One turn sends every row of this set to another row. A few are shown first. Where does it send the rows asked after them?
Z: [ 42  -4 -17  44  -8  22   7 -22  64 -13   6  51 -15]
N: [-45 -28  21   3 -23 -25   9  -2   2 -28 -27  -4 -18]
L: [ 45  34 -40  26 -28  21 -19 -37  49 -40 -27  50 -11]
U: [-14  25 -67  27   7  12  52 -19  13   1 -29 -28 -41]
G: [ 24  29 -31  13  21 -33  -7 -45  67  11 -30 -40 -37]
R: [  3  -4 -67  15   9 -39  14 -63  29  19 -35 -28 -55]
W: [-19 -26  22   8 -38 -36 -12 -15   8 -31 -53   4 -64]
F: [ -4  -5 -61   9  -3 -16  21  -6  11 -67  35  34 -42]
Q: [ 17   6 -35  40 -46   8 -37 -46   8 -29   8  28  15]
D: [ 43  -1 -44  53 -43  -4 -33 -56  38 -39 -25  31 -16]
M: [-17  11  28 -24 -23 -12  -2   3  17 -26 -53  24 -61]
C: [  4  34 -69 -15  21 -13  29 -45  36  20 -36 -11 -51]
B: [ -6 -15 -39  -8   1 -27  11  -3  12 -51  41  41 -56]
S: [ -9  23  25   7 -14 -27 -13  -4  34 -29 -59 -37 -43]
P: [ -9   4 -65  -7  -2 -23  11 -14  -6 -43  41  24 -61]
H: [ -7 -10 -57   5  21 -31  14 -58  29  33   8 -15 -17]
E: [-13  13  20  -7 -36   8 -17  -5 -13   8  -6  21 -74]
J: [ 43  45  -9  34 -32  -3 -54 -36  43 -30 -26  -5 -17]

D moves to W
L moves to M
Now find these:
B moves to P
Z moves to E
S moves to G
Q moves to N

